[[-49  23 -38  55 -20  56 -16 -23  15 -30 -49 -42  66]
 [  6   4  32  33  31  36  46  34   1 -18  40  48  31]
 [ 36  -9  42 -10  40 -12  44  49 -18   4  63  58 -30]
 [ 15   9  31  22  28  22  35  36  -4  -7  49  46   9]
 [-48  13 -62  17 -52  14 -57 -62  20  -7 -82 -73  37]
 [ -6 -13 -17 -21 -22 -24 -22 -19  -8   7 -13 -14 -31]
 [-48  16 -65  24 -53  17 -58 -61  19  -9 -82 -74  36]
 [-23  22  -8  50   5  49   8   9   8 -24  -7  -8  47]
 [-50  11 -61  18 -58  18 -61 -67  20  -6 -83 -74  36]
 [-48   4 -60  10 -53  12 -55 -64  16  -6 -86 -77  28]
 [-13  -5 -30 -31 -29 -39 -38 -27  -7   3 -26 -30 -32]
 [ 33 -14  34 -29  19 -31  22  25 -17  10  57  53 -43]] result: 6

[[ 15 -10   5   6 -18  -1   5   4   4]
 [ 11   5  10  -8   0  -9   3  -6 -11]
 [ 43  26  41 -33   5 -36   8 -23 -47]
 [ 21  14  21 -20   4 -20   5 -13 -26]
 [-47 -38 -49  44 -15  45  -8  30  61]
 [  6   3   6  -3   0  -4   1  -2  -6]
 [-29 -26 -31  31 -13  30  -5  21  42]
 [ 32   0  21 -10 -16 -17  11  -7 -16]
 [-38 -26 -37  32  -8  34  -7  22  45]
 [-23 -19 -24  21  -7  22  -3  14  30]
 [ -8  -7  -8  10  -3   9  -2   6  12]
 [ -3  13   4 -11  15  -6  -3  -7 -12]] result: 11

[[-43 -60 -12 -39 -16   1 -18 -20  23   8  18 -12  13]
 [-15  24  25 -23 -86 -13 -65 -21  63  17 -31  20  -9]
 [ -8   0  10  -4 -19 -19 -13  12  24  -3  14 -19  -5]
 [-34 -17 -25 -17 -37   2  -6  10   3 -26 -12 -69 -70]
 [-12  -2  12   0 -16 -12 -10  18  29  12  -6 -16  -5]
 [ -7  -6   8 -14  -7 -17  -8  12  33  12   7 -23  -2]
 [ -3  -6  10  -4 -20 -26  -2  12  25  -3   6 -23   0]
 [ -4 -11  11  -2  -6 -10  -3   9  27  15  11 -23   1]
 [ 49 -35 -39  50  20 -15   5 -18  12  52  27  14  47]] result: -15

[[-11  48 -29  12 -27  -9  -4 -32  21  11 -40 -26 -12  -4   8 -16]
 [-16  25  37   3  44 -15  -4  18  10   7  34  27  -9  -2  38 -24]
 [  0 -11  40 -14  47  -6   3  29 -11  -6  45  28   7  -6  24  -5]
 [ -7  16  32  -2  39 -11  -2  16   6   5  34  17  -4  -6  22 -14]
 [  5  17 -57  19 -66  10   2 -45  18  10 -67 -43  -8   8 -33   9]
 [ 11 -18 -20  -6 -21   7   8 -18  -9  -3 -16 -19   0   2 -25  11]
 [  7  20 -60  17 -68  10   4 -49  20  10 -69 -46  -7   6 -33  11]
 [ -8  43  -6   4   0 -11  -4 -15  15   7 -11 -13  -6 -10  17 -15]
 [  3  17 -57  16 -64   9   1 -44  15  10 -62 -42 -10   9 -35   8]
 [  1  10 -56  11 -63   7   0 -40   8   5 -61 -37  -7   8 -26   5]
 [ 14 -25 -26  -4 -32  11   5 -23  -8  -8 -29 -28   3   0 -38  18]] result: -16

[[ -3   4  14 -15  11   2 -18 -30  21  23 -13 -22   8   1 -10 -16]
 [ -3   4  14  -6  12   5 -18 -59  34  29 -13 -30   8   1 -10 -16]
 [ -3   4  14 -16   6   2 -18 -30   9  29 -13 -30   8   1 -10 -16]
 [ -3   4  14  -8  12   2 -18 -76  34  36 -13 -30   8   1 -10 -16]
 [ -3   4  14  -8  12   2 -18 -30  34  29 -13 -30   8   1 -10 -16]
 [ -3   4  14  -8  17  -8  -9   5  34  27 -14   0  -5   5 -10 -22]
 [ -3  19  38 -26  24 -15 -18 -15  34  23 -34 -30   7   1 -37 -16]] result: -3

[[ 74  20  54 -40  41  20]
 [ 12 -16  -3  -1  48 -10]
 [ 52   7  38 -20  46  24]
 [-17  13  20   8 -59  11]
 [-45 -15 -34  22 -21 -28]
 [-12   9  31  10 -54  18]
 [ 77  18  72 -32  -1  57]] result: 12

[[-26   0 -13   4  14   6]
 [ 12  16  16 -12   7 -11]
 [ -4  -4  -3   2  -1   1]
 [ 52  69  68 -76  23 -68]
 [ 20  44  41 -50  20 -46]
 [ 18 -13  -2  15 -10  10]] result: 12
